In the data rows, the value 128 means zero.
Some points, one per row:
[164 113 127  90 134 146 137 123 142 113 137 129 188 106 140 131 141 152
 115 123 152 156 145  94 112 140  97 115 130 120 116 105 147 155 118 149
 135 143 107 128 123 139 154 170 139  95 126 146 133 112 130  97 117  97
 143 103 105 148 122 113 111 155 137 132]
[137 148 144 164 143 103 106 108 119 161 120 127  37 129 133  73 155 169
 141  86  85 187 131 135 131 110 121 133 164  93 122 136 134 125 155 158
 164 133 112 188  92 162  76 131 150 152 126 136 117 110 130 139  85 108
 104 177 142  97 100 165 163 218 120  77]
[ 90 112 119 132 128 138 139 146 110 127 113 147 106 114 130  98 151 102
 133 135 101  99 130 127 156 137 129 159 128 140 137 125 123 115 111 125
 138 126 125  99 140 134 145 104 101 111 151 123 132 132 109 130 127 139
 133 129 153 130 165 140 122 109  97 141]
[204 111 106 108 152 138 122 171 144  99 122 108 179 121 158 120 118 157
 150 181 160 125 159 103 142 155 132  84 100 123 120  85 169  77 114 129
 123 129 110 125 148 156 129 137  97 118 132 119 171 151  59 154 169 171
 163 133 133 171 136 111 160 135 130 189]
[132 237 153  50 145 125 132 127 149  83  55 153  45 133 172 157  73 206
 130 125 121 215  90 152  61 121 160 101 146  96 147  86 179 101  95 181
 241 126  97 223 126 154 162 215 103 147 149 116 166 129 144  85  74  78
  93 172 181 122  72 175 165 255 127  82]
[ 97 131 117 135 106 144 119 153 135 151 123 141 112 139 107 111 167 121
 159 105 133 116 142 132 143 128 138 148 133 132 131 120 135 120 136 153
  96 142 142 147 128 140  97 113 101 136 135 123 115  89 149 142 116 141
 123 166 140 146 157 128 112 110 123 104]
[106 137 129 108 128  90 114 123 104 119 113 105 105 138 110 147 114 104
 144 128 111 134 130 124 168 103 117 121 151 153 118 126 133 124 141 147
 122 158 150 129 110 118 124 116 136 143 128 138 116 127 136 132 143 121
 125 131 127 128  98 157 133 140 130 120]
[108 140 124 133 120 116 120 142 105 154 120 131  89 119 136 114 136 141
 135 119  94 149 126 131 138 132 130 137 145 132 121 137 135 123 135 141
 122 155 136 132  96 137 114 122 114 138 142 138 125  97 134 106 116 126
 127 137 153 128 118 151 125 154 101 117]
[114 125 122  95 103 147 148 120 133 129 114 102 154 151 148 157  99 141
 109 149 180 153 101 147 120 118 147 105 118 129 137 100 115 124 115 170
 134 117 119 145 161 146 173 152 138 112 101 123 135 113 148  99  84 130
 120 113 110 146 126  99 138 157 168  98]
[121 110 128 138  97 150 148 159 113 118 112 137 126 145  78 118 129 119
 123 131 152 100 111 118 104  93 119 132 123 108 133  89 100 144 133 152
 108 101 134 151 137  92 143  97 139 108 120 120 135  99 143 120 141 100
 130 125 134 130 142  91 121 122 130 142]
[ 98 147 113  89  94 124 192 164 140 115 213 153 164 157 122 131 180 148
  70 117 109 127 165 128  90 197 128  65 138 143 124 154 134 149 108 136
 104 132 126 105 129  92 163 159 119  95 112 105 127  70 136  84  95  85
 165  68 120 140  93 106  33  76 113 133]
[121 105 154 129  99 145 159 118 110 128 154 106 192 157 103 143 132 135
 134 106 137  83 114 132 119  96 114 111 128 151 111 138 103 147 129 112
 115  80 128 114 130 101 109 132 149 131 122 146 130 115 160 158 129 118
 142 128 114 139 107  99 101  72 128 139]
[ 88 149 108 214 122 134 125 133 150 136 180 145 100 137 140 110 144 168
  70 124  76 170 123 152 101 189 141 106  97 100 121 208 146 144 137  62
 104 146 122  99  83  86  91 132 140 121 140 127 133 132  91  97 104 123
 160 116 130  93 115 114 126 112 132  89]
[134 126 132 121 115 122 124 139 138 129 141 138 143 125 128 124 130 122
 133 126 126 126 137 116 121 142 133 123 129 126 124 122 148 124 135 137
 121 126 123 118 129 128 123 140 119 124 124 111 123 133 120 125 127 149
 117 120 118 122 129 111 120 131 133 132]
[126 116 151 178 112 157 108 124 135 109 112 156 122 147 126 132 116 164
 165 121 125 154  86 127 133 166 134 173 143 123 140 147  79 109 127  93
 100  92 104 127  78 140 128 124  96 154 150 101 128 151 152 135 118 122
  98 152 165  96 168 133 134 148 122  98]
[133 168 153 236 156 150  27  87 147 111  65 132  35 183 159 183  28 173
 197 159 160 168  76 207 166 155 147 170 119  98 125 154 101  69 111  91
  95  75  93 189  82 202 127  79 105 191 159  89 152 187 139 157 153 153
  83 226 185  78 188 139 197 200 105  76]
[192 152 142 152 174 157 105 110 149  84  99 152 118 110  99 162  67 145
 109 174 176 141 137 110  99 112 183 132  36 100 141 110 121 114 112  77
  86 136 124 158 104  92 123 109 126 108 112 150 123 169  74 112 166 100
 163 133 135 120 105  92 165  72 128 154]
[126 101 149 103 115 125 151 148 118 104 135 125 133 128 123 123 143 128
 129 124 164  98 125 160 121 117 132 130 113 129 130 116 100 103 156 131
  88 138 147 151 138 122 111 100 113 107 126 116 130 118 142 117 128 138
 153 137 122 139 123 108 114 126 112 122]
[137 142 147 124 127 145 131 126 114 117 138 130 134 126 121 146 134 155
 174 125 137 153 142 135 147 155 133  89 153 136 122 111 125 110 135 117
  82 121 120 147 118 123 140 131 114 127 138 135 132 124 132 122 175 134
 160 151 130 116 122 133 125 120 122 125]
[202 111 110 126 149 112 131 131 128 127  94  99 120 107  91  89 121 128
 123 102 158  66 103  83  93  78  79 187 147 105 141 143  97 173 143 153
 127  96 114 136 139 138 138  98 176  93  91 114 113  98 162 114 133  81
  66  94 106 118 134 125 109 120  91 123]
[128 130 154 166 100 137  94  98 136 133 120 128 106 127 119 185  79 143
 174 130 150 152 100 148 169 145 152 117 124 157 114 129  76 114 167 103
 109 118 147 130 143 120 134 110 127 115 119 120 117 156 140 128 124 145
 137 163 125  90 130 114 174 172 136 116]
[141 126 138 129 122 145 126 137 109 144 116 153 110 144 120 125  97 140
 111 113 141 104 108 129 114 124 132 172 111 153 135 134 119 128 128 128
 155 110 116 139 119 116 106 113 135 166 104 132  90 133 149 147 130 108
  81 143 118 104 107 120 113 126 128 115]
[ 85  85 117 140 119 146 134  92 148 161 120 128 116 144 121 157 140 122
 174 121 137 138 166 143 151 109 151 180 120 151 143 134  87 126 115  92
  94 121 139 124 123 120 103 110 112 124 144 120  82 122 148 172 134 118
 159 154 173 132 177 149 141  65 134 147]
[141 145 151 114 134 132 123 143 144 119 110 123 101 126 139 126 106 124
 110 155 150  98 105 116 113 115 129 135  86 116 135 146 143 113 147 134
 166 101 108 141 166 145 156 158 130 148 130 106 116 145 121 130  77 127
  99 106 111 115 134 148 118 182 136  99]
[105 219 188 106 128 119 173 139 139 130 130 183 192 130  50  95 155 100
 129  78  94 144 148 140 114 175 150 117  77  99 130 180 139 126 109 144
  80 144  79 104  52  65 106 161 106 114 106 149 124 109 162  33 125 131
 156  61 103  99 101  38 105  98 108  89]
[149 101 129 143 134  99 114  92 131 118  96 114 135 138 154 138  99 113
 138 159 142 145 103 129 151 122 130 139 131 125 111 124  98  95 129 106
 156 134 136 123 140 183 178 116 143 128 124 123 148 183 128 144 155 138
 125 111 132 126 135 126 163 162 108 121]
[102 161 112 145 125 122 114 172 132 106 152 163  65  89 144  97 150 145
 114 151  43 138 106 132 120 200 136 116 163 113 158 159 174 121 136 115
  96 179 145 103  86 122 131 124  97 129 140 129 146 101  88  58 141 129
 138 111 143 114 116 135 118 146 102 126]
[ 63  74  97 145 101 144 129 112 155 137 112 158 195 133 127 140 147  84
 131 152  98  83 129  99 166 139 146 176  68 135 130 138  69 111 104  92
 126  97  91  92 155 125 178 110 111  95 156 117 147 157  93 168 160 181
 150  93 184 145 229  61 114  38  76 130]
[113 105 129 165 122 128 121 123 151 137 161 133 115 141 140 121 122 136
 106 131  91 150 114 154 100 163 143 121 110 126 142 179 133 155 121  82
 115 127 130 111  98  99 128 127 125 147 112 135 130 136 101 118 114 109
 126 115 129 109 107 127 128  94 121 120]
[152  93 132 111 117 133 139 102 129 129 158 116 165 167 142 200  82 192
 178 117 157 155 126 139 136 179 147  70 148 180 112  93  95 110  97  69
 155  90 126 141 123 127  89 156 109 147 131 150 121 159 135 184 158 138
 150 153 149 120 129 136 136 108 168 164]
[160 144  76  90 121 145  77 141 144 173  18 154 160  92  76 125 133  71
 179 121 152  72 163  85 164  86 172 255  13 101 170  90 127 153 138 179
 123 134 112 129 151  89 166  96 157 104  95 109  76 125 180  93 120 137
  37  99 166 133 197  81 123 112  89 141]
[179 161 167 100 136 156 128 153 128  78 137 115 155  78 118 111 135 117
  95 118 168  61 119  93 103 163 114 122  96 106 143 123 161 135 150 143
 153  94 106  90 142 126 154 170 170  81 152 128 145 141 113 146  70 143
 142 118  84 164 124 153 119 101 145 152]
[120 122 128 123 154 112 114 110 110 113  98 118 100 108 158 146 118 106
 126 152 108 141 130 129 157 142 141 126 136 140 148 149 122 105 116 107
 150 153 140 121 131 146 160 142 118 119 144 129 120 145 121 105 136 144
 134 114 140 132 146 150 159 140 131 114]
[150  39 139 157 125 106 129 100 140 175 142 112 188 119 125 120 138 142
 151 103 122 145 142  95 141  98 112 156 169 160 142 135  79 151 122  86
 103 143 151 108 121 124 110 100 181 115 104 139 109 110 139 151 168 102
 126 120 151 131 145 121 116 105  94 133]
[ 97 132 129 153 124 136 120 140 130 148 125 121  90 124 131 124 141 121
 121 126 108 141 107 149 130 134 138 138 149 119 131 148 140 139 128 143
 127 145 144 125 116 125 127 113 125 141 127 154 125 109 133 105 104 125
 115 149 115 117 107 122 140 133 127 112]
[152 120 143 126 134 127 129 138 122 120 126 135 131 132 121 128 118 135
 137 122 135 121 121 119 124 128 116 138 131 144 128 126 113 151 140 122
 134 113 119 133 115 116 117 120 134 145 119 133 123 141 131 141 135 117
 103 135 130 105 109 129 132 134 128 134]
[127 173 169  99 113  90 153 168 117 137 171 125 111 140 138  93 150 137
  84 103 114 105 140 163  91 118 123 107  89 140  87 162 188 100 137 139
 165 147 152 119 159 131  91 146 103 146 135 106 144 138 127 110  74 158
 124 109  89 134  73 124  76 170 119 109]
[122 155 146 139 105 147 131 168 126 118 129 141 100 121 100  93 130 117
 123 148 149 105 129 113  92 111 135 113  88  94 145 145 141  89 147 156
 132 138 118 157 166 126 160 141 156 104 119 105 149 114 116 119  68 117
 135 122 127 158 130 134 119 183 117  78]
[138 110 163 134 101 136 169 125 129 137 158 123 173 163 112 138 167 126
 133  87 152 101 124 137 120  94  98 126 120 162 150 131 100 129 151 127
  93  87 148 120 149 128  88 133 149 118 136 117 141 145 163 173 106 138
 156 120 114 133 120 112 113  81 132 122]
[ 69 115 106 155 136 122 134 126 141 142 111 120 117 141 120 128 120 117
 156 136 144 133 128 131 152 108 124 147 173 124 135 140  96 125 138 149
  93 131 141 123 144 121 152  99 104 129 147 107 123 100 138 143 136 120
 139 138 154 126 169 140 143 119 143  96]
[149 139 112 103 125 134 162 143 182 128 169 121 109 130 135 147  76 172
 118 141 138 111 121 105  87 112 133  92 121 121 152 151 146 147 150 118
 153 133 135 115 156 108 105 145 143 121 109 118  87 122 132 148 103  85
 121 102  79 105  86 133 117 165 178 124]
[126 160 100 107 118 144 134 153 154 131 149 151 138 133 130 121 117 119
 106 166 136 102 154 115 101 166 142 104  79  97 143 117 139 102 117 135
 117 112 111 108 141 102 130 142 125 137 134 130 119 130 112 135 123 156
 121  95 115 142 137  90 121  96 123 151]
[143 138 129  99 119 116 123 129 119 112 121 118 149 116 135 139 120 118
 123 133 132 109 121 121 133 128 117 129 136 136  95 126 137 129 144 141
 150 128 129 124 134 115 149 145 128 107 127 122 137 149 127 115 119 145
 115 109 115 123 123 130 135 145 107 122]
16 more points follow, each with its number after it:
[184  82 105 114 113 143 102 141 157 132 136 132 146 154 151 160  71 167
 131 172 142 112  79 135 148 158 150 117  84 160 113  76 112  76 138 101
 183  75 104 101 127 146 167 141  82 180 129 117 106 200 131 170 155 177
  97 135 151  74 159 120 165 169 132 173] 0
[ 74  85 127 113 125 139 135  81 119 149 102 148 101 153 148 119 113 114
 166 139 132 141 151 146 132  87 151 158 121 143 143  85  65 138  74  98
 155 125 153 139 123  93  94 103  90 153 133 109 106 106 151 164 151 109
 106 148 178 107 172 143 118  69 125 156] 1
[177 142 116 134 153 118 120 120 135  96 151 105 140 114 121 122 126  98
 119 133 129 113 136 111 128 148 110  88 118 111 102 158 164 133 149 131
  83 128 112 127 140 122 167 135 171 114 118 140 147 169 101  96 146 152
 136  78  88 148 121 121 166 131 138 131] 2
[ 86 153 141 114 134 128 146 120 128 118 129 145 110 146 142 132 126 157
 132 126 122 155 142 150 125 183 139 117 132 133 122 145 111 121 115 107
 153  96 127 124 108 119  94 186 108 144 153 121 131 134 130 144 110 117
 151 139 158 120 164 154 110 133 129 113] 3
[130 124 135 157 112 169 124 116 135 114  99 134 130 130 124 127 106 117
 119 141 171 112  98 135 102 138 121 139  95  93 155 126 113 119 123 127
 117 100 122 127 135 130 152 144 155 100 141 112 151 126 136 107  85 107
 136 142 131 138 132 126 140 139 132  90] 4
[127 152 144 109 135 121 123 133 100 114 126 115 155 122 133 132 128 118
 121 115 128 118 126 129 128 123 122 128 134 135 112 128 133 125 131 142
 148 120 132 114 147 135 150 147 141 120 118 133 136 126 132 106 115 130
 131 101 114 123 109 125 109 137 128 109] 5
[152 149 141 116 117 109  85 134 152 157 123 131 146 155 131 102 130 113
 135 123 133 132 153 136 119  89 149 155  69 128 127 135 167 114 132 133
 141 151 129 140 147 142 119 107 153 168  79 143 117 146 126 109 135 157
 101 105  96 120  92  99 112 163 107 137] 6
[118 140  96 155 120  91 104 119 140 153 146 122 139 129 145 110 149 129
 122 122 108 154 165 129 151 159 133 102 162 138 106 147 149 137 128 121
  84 159 149 129 102 112  83 106 131 149 103 139 119 119 133 147 151 130
 128 154 146 115 114 128 101 100 119 119] 7
[120 130 115 164 127 139 133 131 138 137 160 134 114 137 138 105 151 127
 104 132 100 153 128 137 103 162 136 125 116 112 139 166 120 141 116  98
 102 125 119 115 103 117 117 135 115 149 134 135 133 123 122 110 126 115
 139 109 139 101 122 122 129 125 131 114] 8
[130 133 121 132 127 117 131 132 144 134 142 131 112 127 137 115 124 126
  93 128  98 128 127 125 108 129 133 138  99 126 140 152 158 130 120 107
 136 131 130 118 123 108 141 147 107 121 130 115 131 136 122 115 122 119
 116 103 137 125 117 123 116 123 125 109] 9
[169 105 108 110 128 148 137 108 110 128 116  88 165 117 121 156 113 142
 147 141 159 118 150 112 147 120 116  82 141 122  88 104 130 136 143 129
 146 136 110 151 156 170 142 164 180 111 114 161 142 142 129 140 127 143
 158 125  99 168 122 135 170 147 167 178] 10
[161 117 113 103 112 143 139 115 143 162 162 122 195 172 132 173 157 134
 136 129 158 145 172 141 138 134 124  86 105 143 105 116 139 132 143 117
 134 131 145 131 156 146 114 129 150 131 107 158 123 127 117 168 126 189
 156 107  81 155 108  85 134  98 161 145] 11
[161 121 118 117 116 121 129 130 111 137 113 116 124 112 105 123 128 110
 138 118 137  93 137 104 128  96 107 151 130 121 127 117 129 152 137 140
 128 123 124 124 151 118 133 128 165 113 109 134 120 128 145 125 124 116
  96 121 132 122 112 130 128 130 110 139] 12
[150 104 121 111 137 126 115 126 135 125 115 127 153 140 152 143 132 131
 134 144 132 127 125 113 167 125 127 120 129 156 123 105 108  98 112 127
 157 126 125 127 151 182 150 131 102 133 135 127 125 152 112 150 151 181
 128 142 138 128 163 132 148 134 112 139] 13
[151 133 145 143 111 155 144 158 110 161 141 145 106 117 107  80 187 113
 123 117 143  75 118 140  94  87 103 149 119 119 106 110 148 149 142 175
 110 143  95 172 133 104  75  91 150 167 105 121 127 104 139 105  86 152
  85 137 110 148 152 111  97  96 107 112] 14
[159 106 147 161 117 111 104  99 111 147 148 113 146 157 137 127 138 133
 136 112 127 129 109 161 148 159 105 139 117 151  98 146 100 106 134 113
 118 106 128 108  95 167 106 127 133 171 115 131 110 151 140 141 141 189
 107 127 106  91 122 125 133 126 131 106] 15
Which two of these numbered points are nearest to each point below by angle, seen from the average point of the first points? Their numbers follow each, nearest first.
[134 144 134 103 149 150 139 123  92 121  93 135 122  94 128 163 102 147
 125  95 140 175 132 131 123 110 130  97 158 116 127  95 121 162 101 138
 165 150 105 136 113 136 101 146 137 137 122 162 121 107 123 117 131 115
 141 176 102 136 110 128 163 132 198 141] > 10 11
[122 123 142 127 128 125 139 126 115 121 124 136 117 145 138 136 124 139
 142 130 126 133 127 142 137 132 141 105 125 137 115 125 111 119 114 120
 136 118 132 132 120 123 120 125 116 129 146 116 132 135 125 150 129 141
 141 140 137 113 133 135 131 134 133 122] > 3 1
[ 79 110 114 109 112 135 128 115 118 174 117 157  96 134 136 128 132 141
 144 127 128 137 146 141 141 141 150 154 128 156 123 135  96 125 101 112
 138 128 149 105 111 132  86 120  93 136 143 124  90 111 130 153 135 120
 136 146 164 123 170 162 113  89 139 142] > 1 3
[121 123 146 122 120 121 133 131 138 129 131 135 111 122 143 136 118 132
 115 133 106 132 117 135 114 140 132 124 127 127 144 139 139 127 131 123
 161 130 142 120 124 127 129 157 128 134 134 123 132 126 133 115 106 121
 123 110 122 115 107 143 122 149 133 131] > 9 5
[163 117  99 137 116 159 124 149 158 130 130 165 154 117 120 121 168 130
  97 155 144 114 143 114 112 124 138 166  84 107 157 117 148 138 106 116
 135 137 120 145 131 128 150 106 139 112  97 130 139 132 111 101 130 122
 117 113 135 132 137  75 116 118  92 169] > 6 14
[ 68 110 108 177 130 178 101 112  94 178  91 172  50 109 142 117 131  98
 129 110  98 129 105 118 162 110 131 195 135 125 148 156  87 123 125 118
 160 118 138 110 140 140 122  83 140 149 155 140 115 145 130 161  95 111
  93 185 150 120 196 172 155 117 119 132] > 1 3
[134 136 116 136 131  99 115 123 133 131 159 117 124 139 116 122 129 126
 146  98 106 113 144 141 157 147 128 107 140 136 119 156 146 119 154 108
 101 158 117 138 114 112  99  94 133 152 138 163 108 122 110 161 161 155
 133 158 120 130 101 129 122  84 145 125] > 7 15
[145 113 116 128 133 116 104 117 125 140 144 129 111 124 157 133 129 120
  93 115 135 140 147 139 142 123 122 123 132 134 104 130 144 144 117 111
 125 143 126 128 102 142  99 119 131 149 112 160 104 134 116 122 159 133
 132 128 118 128  95 127 137 106 141 151] > 7 11
[137 111 149 118 139 108 143 118  88 120 138  96 143 131 143 129 145 130
 109 127 132 123 142 117 133 117 111  96 147 140  86 131 130 128 129 137
 161 126 141 130 143 157 113 136 148 122 137 141 143 155 119 162 129 150
 150 125 113 146 123 147 134 137 137 154] > 10 11
[102 157 115  97 133  73 131 114 113 143 124  91  92 134 120 131 132 124
 168 113 115 148 152 125 152 111 113  99 185 150 130 136 140 149 147 132
 131 156 154 122 132 143 106 125 128 115 134 134 112 102 136 124 141 112
 137 127 145 148  89 180 146 157 113 115] > 7 12
[115 162 115 132 126  80 100 118 147 136 123  90 125 132 139 117 134 113
 136 140 136 129 137 145 140 108 132 127 132 131 122 167 153 116 147 144
  93 137 149 122 174 148 167 137 153 119 122 118 135 156 141 128 113 159
 135  93 114 134 140 130 150 153 125  73] > 2 5
[116 166 105  95 126 148 117 110 131 112 118 128 140 122 133 176  76 119
 128 142 160 128 125 130 116 152 175  95 113 108 116 100 138 108 136 155
 133 131 129 148 174 126 163 157 151 111 117 153 142 127 134 112 104 137
 150 141 106 144 118 114 144 146 163 122] > 10 5
[119 141 127 138 109  98 104 112 136 140 122 123 129 129 143 150  94 128
 161 110 110 149 112 139 155 155 147 133 146 146 151 146 114 107 145 120
 102 131 147 115 115 127 150 120 116 132 126 120 130 139 163 107 144 149
 121 122 131 101 125 130 123 158 111 100] > 15 7
[192 123 119 117 150 130 115 144 146  90 132 128 150 124 140 129 124 147
 125 156 141 121 147 117 153 146 109 111 103 140 124 100 142  87 120 111
 125 135 112 138 130 148 138 141 100 118 129 125 139 150 100 123 152 152
 134 133 119 151 141 132 142 124 121 161] > 13 0
[100 158 132  64 112  79 138 150 134 124 115 113 149 116 126 134 154 113
 121 112 137 127 157 141 126 123 132 130 140 139 119 122 155 121 139 166
 121 154 150 119 154 136 120 142 123  86 133 129 125  87 170  90 101 110
 142 110 120 158 114 139  92 134 104  96] > 5 12
[146 103 124 134 145 114 115  99 132 104 107 123 144 136 152 144 110 151
 162 142 129 178 133 135 176 167 121 104 147 144 129  92 121  81 108 101
 131 118 114 121 107 161 153 136  86 124 182 115 149 153  95 140 170 148
 149 136 159 132 151 147 173 146 129 149] > 13 0
Here are 16 other points, each followed by its number:
[161 178 123 136 141 109 107 161 121  43  98 107  60 133  88 117  71 136
 168 150 153 109 130 111 125 108 142  93 144 108 153  84 193 131 182 129
  51 153 139 163 118 102  98  65  77 104 118 100 130 125 103 110 136  98
 136 156 142 141  94 156 147 114 127 140] 0
[107 139 140 120 107 111 141 141 112 123 138 125  98 125 120 152 112 124
 110 125 123 121 101 142 104 116 141 111 141 131 104 117 139 159 137 146
 128 134 149 126 137 105 109  94 127 134 111 152 136 121 149 113 122 114
 131 164 111 117  83 114 113 127 128 132] 1
[144 150 150  71 133 113 135 136  92 132 142 109 160  91 120 138 109 114
 129 132 149 101 138 123 136 155 140 106 122 123 119 127 145 130 134 145
 142 126 117 113 147 117 156 153 155 100 108 137 147 128 141 112 115 136
 113  74 109 139 113 140 109 126 134 135] 2
[100 120 108 131 131  93 115 105 160 125 116 112 132 139 128 137 111  72
 148 131 117 123 125 117 152 112 161 127 128 128 131 153 153 119 149 130
 123 164 137 120 166 131 191 136 181 113 112 139 129 159 115 125 138 159
 137 101 130 138 110 112 139 142 106 119] 3
[132 122  91 126 144 144 117 135 127 141 130 134 115 135 141 136 146 141
 129 137 124 144 145 130 143 108 124 109 164 123  90  94 132 132 109 138
 144 156 130 157 127 134 108 105 115 145 141 140 115 112 117 151 135 117
 127 161 114 146 130 142 143 132 141 156] 4
[141 123 122 127 136 108 118 135 111 113 127 114 139 130 124 125 115 118
 148 130 111 110 126 119 164 154 127 130 134 143 120 105 124 117 121 123
 111 137 123 106 124 133 135 111 111 128 140 147 124 146 132 122 170 144
 115 128 141 115 147 139 130 116 109 144] 5
[139 110 127 119 135 117 144 124 133 135 129 120 146 117 120 121 127 111
 115 117 136 117 139 115 115 115 119 124 122 125 124 133 137 153 139 134
 136 123 123 113 139 120 118 142 142 124 127 140 112 132 125 130 130 116
 122 107 111 140 119 123 115 106 140 130] 6
[ 96 125 147 147 114 136 143 134 138 118 171 106 113 131 129 164 145 116
 143 126 116  91  88 150 131 151 118 103 144 136 102 155 138 156 150 117
 122  92 151 103 136  98 132 130 116 147 132 117 124 155 130 158 108 150
 118 133  78 123 117 109 134  86 157 111] 7
[180 163 137 144 119 130 181 171 138 113 182 102 169 159  60 130 141 144
 112 105 178  90 112 149  56 107 102 106  95 117 127 115 178 186 191 143
  73 116 131 148 102  61  80 102 137 142  83 137 141 117 150  97 123 105
 103 110  78 107  57  62  93  94 134 121] 8
[159 104 142 106 155 183 124 110 112 109  92 147 123  87 156 141 110 123
  90 149 143 109 106 119  84 132 122 153 110 111 140 109 119 137  88 113
 186  92 101 114 129 140 166 167 134  97 133 125 156 140 113 113 126  97
 111 121 125 127 139 131 146 131 142 160] 9
[ 73 139 188 138 125 135 154 145 130 131 165 103 106 139 119 151 107 105
 121 119 110 102  98 153 116 149 147  84 127 123 111 175 129 151 140 105
  97  85 137  97 169 110 114 153 132 134 135 143 134 142 120 156 113 148
 139 114  83 116 128 131 114  92 184 103] 10
[158 185 152 131 147 143  83  67 168 125 152 170 134 165 161 159  78 146
 169 139 137 162 129 155 136 216 136 113 134 139 153 111 134  69 121 110
 147  67  99 113 109 165 171 176 115 154 113 113 108 168  88 145 134 201
 120 149 127  98 124 128 173 171 155 167] 11
[ 80 112 124 130 118 108 142 130 133 139 143 106 137 144 135 136 138 130
 124 126 112 137 144 140 139 138 122 111 138 145 116 152 122 142 129 107
 113 127 147  96 120 127 118 133 130 137 129 136 122 131 129 148 139 130
 135 115 130 128 134 138 118  98 131 130] 12
[108 100 129  99 116 149 129 106 116 126 122 148 132 113 153 146 123 138
 100 127 146 172 105 137 118 139 135 122 160 137 132 100 102 149  97 137
 165 146 138 136 112 151 113 133 134 137 119 145 131  95 168 109 146  88
 147 158 125 127 110 116 119 134 157 138] 13
[129 198 122 112 115 137 138 175 168 140 134 165 124 108 113  63 169 114
 119 131 122 100 187 104 101 104 124 198 101 109 193 133 179 150 122 165
  89 109 135 124 130 104 145 138 124  92 120  91  98  84 129  90  74 105
 106  82 128 138 123 130  67 115  89 112] 14
[138 136 138 103 127 114 124 122 126 125 119 133 195 166 122 115 126 173
 162 102 137 170 173 123 154 123 134 115 142 141 137  87  97 112  99 138
  97 112 117 133 106 154 122 120 102 132 110 127 126 104 171 110 160 127
 120 139 151 107 119 135 109 157 107 112] 15
The same question for these:
[162 143 134 139 150 119 100 123 138 107 129 108 116 144 140 114 102 161
 157 109 127 139 107 144 127 146 117 149 123 134 115 131 145 109 135 104
 143 107 107 132  97 146 112 126 110 184 121 117 112 156 110 143 133 136
  87 153 129  94  97 150 139 162 127 116] > 11 5
[127 157 118 113 130 118 148 140 138 121 127 131 133 107 100 104 140 117
 111 129 128 118 170  97 125 100 119 154 114 121 160 141 132 142 135 145
 114 146 131 111 139 105 156 142 150  99 118 115 119 101 130 109 117 104
 128  77 130 142 111 126 112 108 117 125] > 14 6
[ 97 153 131 154  93 132 145 150 133 154 161 141  89 146 117  91 170 135
  97 108 113 116  69 151  97 111 117 123 170 105 118 147 129 163 129 138
 129 120 151 128 135 106 110 103 125 146 125 123 122  84 141 101 109  99
  96 148 138  97  72 101 101 139 114  99] > 1 8
[135 123 118 110 144 138 110 115 165 130 108 142 162 159 135 137  98 146
 148 130 140 143 117 150 155 145 124 149 119 136 139 104 122  93 130 116
 147  96  85 125 119 145 160 158  93 155 125 116 119 175 105 142 155 136
  70 148 135 108 176 134 137 132 127 127] > 11 5
[189 131 140 147 132 117 109 109 140  98 124 150 116 162 161 150  62 177
 137 138 113 155 103 151 122 128 153 152 116 124 141 116 135 104 125  96
 158 119 106 168  96 148 109 126  96 188  93 114 126 178 129 140 170 124
  77 155 152  80 117 145 149 192 122 139] > 11 15
[116 108 119 116 133 147 139 120 130 144 118 144 154 132 147 135 127 141
 120 115 140 150 102 127 115 113 111 117 156 120 123  92 102 160  93 128
 154 138 131 132 103 125 120 142 119 134 120 149 135  87 130 123 124  83
 124 169 110 132 118 131 109 125 157 145] > 13 4
[141  98 145  99 127 103 173 121 147 167 170 126 198 111 119 100 179  85
  74 119 134  83 169 120  64  69 101 173 107 122 159 150 106 209 116 134
 175  89 120  84 193 109 138 157 191 104 103 133 100 109 152 153 109 102
 143  30  94 116 103 113  59  73 147 155] > 6 14
[ 79 142 114 222 153 139  92 101 102 161 104 109  66 119  99 131 117  80
 126 143 127 141  72 137 147 148 175 143 124  73 137 161 111 114 159 151
  66 152 146 174 142 136 186 128 166 111 117 140 165 127  82 118 115 171
 109 167 156 122 152  88 172 170 112  79] > 3 0
[ 74 121 124 142 110 125 119 125 114 145 159 126 122 130 138 144 156 117
 121 150 106 171 125 145 152 160 141 100 140 161 100 155 117 132 116 116
 121 152 172 111 118 143 121 124 116 122 147 134 142 134 123 131 134 152
 172 136 127 135 122 127 133 116 118 120] > 12 7
[126 179 141 131 150  97 117 134  80  95 110 109  85 104 108  94 108 126
 160 123 119 146 143 114 154 114 103 114 198 141 131 119 130 129 144 149
 101 148 134 152 109 127 115 121 121 114 122 118 128 112 139 107 137  93
 137 148 164 132 107 191 125 160 118  95] > 0 15
[159  93  77 155 160  89  93 146 112 143  94 113 112 102 115 109 157 101
 136 148  89 106 127 114 158 118 112 182 145 114 142  99 110 132 135 110
  90 166 122 120 140 132 148  73 111 130 120 154 134 123 132 121 180 128
  84 150 174 127 163 143 137 131  81 151] > 5 4
[129 111 119 129 124 137 129 135 121 116 123 121 120 123 110 136 120 120
 128 123 147 104 110 128 117 113 121 124 130 123 125 116 110 138 127 136
 117 119 127 132 137 107 135 109 124 120 126 127 129 124 136 121 134 117
 126 132 120 128 123 120 133 127 134 134] > 1 8
[ 87 150 158 164 110 129 111 134  88 133 114 149  83 138 127 115 125 148
 144 112 121 161 113 165 143 140 142 124 122 147 122 153  95 113 116 108
 124 135 156 149  76 116  72 123 109 139 120 132 137 117 150 126 123 131
 125 180 162 108 100 140 114 136 124 107] > 1 13
[128 124 158 172 137 184 146 165 123  86 142 157 112  92 120 102 154 132
 109 181 135 119 120 143  96 140 129 128 126 105 140 155 108 117 110 108
  91 131 119 166 117 137 105  91 105 126 157 111 170 136  91 101 102 131
 156 149 138 170 162 139 134 100 102 139] > 0 9
[137 120 102 166 151 106  98 127 114 125 111 139 122 137 103 108 148 131
 138 134  93 117 132  97 146 146 131 163 155 122 122 112 114 124 104 113
 112 132 121 124 111 124 151  79 102 119 144 132 125 114 112 114 176 125
 112 137 193 120 148 153 109 114  58 157] > 5 15
[108 124 126  97 140 152 119  97 108 115 119 126 123 112 145 130 100 144
 107 101 156 173 111 136 115 114 117 106 160 129 112 111 103 163 115 146
 167 135 104 138  93 140  97 162 133 148 125 142 117 107 151 103 116  83
 127 162 100 129 121 142 136 142 173 137] > 13 4
